One turn moves each row of this set onto another row. After a few examples, where does it send each row asked below?
rasov: [-26  28 -33   4 -10  -4  18  24  12  26   2  23 -12 -15  18   4  22 -10
 -12  -8  -9  -7 -25  21  -3 -13  -8 -20  -6 -32  11  21  20  12  16  37]
Laz: [-26   7 -28  -5  18  14  12  26   6   9  11  17 -13  -9  -7 -12  42  17
  -4 -13  -1  -9  -6 -19 -28 -20   5 -13 -23   0   6  -6  19  24   4  -2]
lavu: [ 16 -30  -9 -11 -21 -28 -21  16 -17  -3   0 -35 -27 -31   9   9  -8  -1
 -26  -2  -1 -20  20  -8   8  -4  -8   0  19  25  25  -1  -7  -3  18   1]
Sagub: [-13   8  -8   7 -14  18  15  30 -10   6 -11  21   0 -23   7   8   8  -6
   9 -13  -2  -8   6  14  -1 -50  21  -5 -33 -16  20   1  28  -3  -7  16]
Bura: [ 23 -24 -13 -19 -23 -38 -18  21  -6  -3   2 -26 -24 -31   2  21  -7  -4
 -30  -1  -1 -17  16  -4   9  12 -12  -5  24  15  29   8  -8 -13  16   5]
Kop: [ 17 -26  -7   3  -9 -21 -20  13 -19   9  -1 -23 -43 -27  -1  25  -9  -2
 -22   4  -7 -17  32  -6  15   8  -9  -1  15  10  20 -13 -13  -4  16   4]
rin: [-14  -1 -15 -15  19  17   7   9  13   9  -3  16   7   5 -22   7  25   8
   6  -6  -8 -16  -2 -13 -11 -31  20  -5 -32 -11  14  -5  18  18 -14 -12]
kod: [ 23 -22 -13  -1 -19 -28 -18  16 -10   2  -5 -13 -41 -37 -10  27 -13  -1
 -25   5  -5  -7  20  -4   9  24  -1   0  22   2  27   0  -2 -14  15  10]
Fezo: [-22   1 -19 -13  22   1   3  40  12   4  13  15   2  -5  -9  10  25  27
  10  -2  -4 -13   5  -9 -11 -34  12 -21 -17  -5   2  -4  10   5 -10 -17]
ziket: [ 16 -24 -19 -17 -18 -30 -23  -2 -18  -6 -10 -31 -12 -21  -9   9 -18  -1
 -30   4  -1 -18   5  -2  11  10  11  -5  15  23  35  20   5   5  18   3]
Guvi: [ 17 -27 -14   1 -11 -21 -26  -8 -27   6 -17 -21 -33 -22 -21  15 -23   1
 -21   9  -5 -14  19  -1  13  18  20   1  10  14  29   5   5  13  13   3]
mubev: [-30 -21 -20  -5 -10   6   9  14  24 -15   8  26   4 -26  -8 -12  15  26
   6  -7 -15   7  -4 -31 -20 -18  29  14   6  -7  -4   7  23  20   5   0]
Numu: [-23   3 -47  -6 -10  -3  14 -17  18  38  -5  21  -6 -14   8   0  19  -6
   1 -10  -5   2 -27   1  -6  -6 -11   2  -7 -21  -5  19  12  43  13  27]
fub: [-13  13 -24  -1 -13  -5  13  43  -4  20  -9  30   4 -28   8  17   2  10
  21   0   4  -5   1  29   3 -40  18 -19 -18 -19   4  18  18  -3  -8  16]
Vuko: [-23  11 -11   2  -7   9  15  19  26  16   7  20  -5  -2  21  20  13 -20
  -7  -9 -22 -20  -9  17   9 -35  -9  -4  -1 -41   9   3  12   0   4  28]
berom: [-26 -20 -35 -11 -13  -6   5 -15  28  25  -1  22   7 -12   8   9  -1   7
  20  -3 -10   1 -11  -9   9 -19   0  19   6 -16 -21  15   8  40   4  10]
tepa: [ 20 -19 -16  -8  -5 -33 -26   1  -7   6  -9 -18 -32 -17 -20  26 -14  -2
 -29  11 -12 -13  11  -4  14  30   5  -9  20   0  30   6  -2   0  12   4]
rila: [-34  10 -25  -2 -10  -7   8  16  22  13   1  22   4  -5  22  17  -4  -6
  -1   4 -23 -11 -22  23  17 -23   3 -11  16 -35   1  27  19  14  12  30]
Zes: [  8 -29 -11 -11 -13 -22 -24   2 -24  -5  -4 -39 -20 -19   2   5 -13  -3
 -30   1  -4 -27  16  -4  11  -2   4  -2  16  29  28   6   1   9  21   2]
Keso: [ 26 -23 -19 -25 -18 -41 -21   5  -7   1  -7 -28 -17 -27 -11  19 -12  -4
 -32   5   1 -17   5  -2  10  18  -1  -7  19  16  33  15  -5  -3  14   0]
nom: [-18 -11 -19 -12 -11   8  13  -4  35 -12   0  31   9 -16 -18  -1  18   4
  -7 -11 -17   4 -18 -25 -21  -8  25  16  -3 -30  13   5  31  13   1   9]
peper: [  4 -26  -4  10  -7 -12 -24   9 -27  -6  -4 -28 -41 -20  -6  11 -16  -1
 -27   7 -14 -19  25  -7  13   7  14   0  18  13  27  -5   4   3  21   6]
mem: [ -7 -13 -29 -13 -26  -1  16 -14  37  30  -8  30   3 -20   5  19  10 -12
  15 -14  -9   6  -8  -7   2 -16 -10  21  -8 -34  -3   7   8  16  -4  22]
zam: [-28  -9 -34   0 -11   9  15  -4  14   3   2  21  -9 -22  -3 -23  24  11
  -3 -15  -6   9 -19 -24 -28  -7  15  12  -7  -8   1  10  31  39  16  17]
mebuz: [-11  19 -29   5  -6   4  19  40  -8  25  -2  22 -14 -32   9   0  29   7
   9 -14  13  -3  -2  12 -16 -28  -1 -20 -35  -9  10   4  21   8   2  15]

ziket turns into lavu
mem turns into rin
Now these:
mubev turns into fub
zam turns into mebuz
peper turns into kod

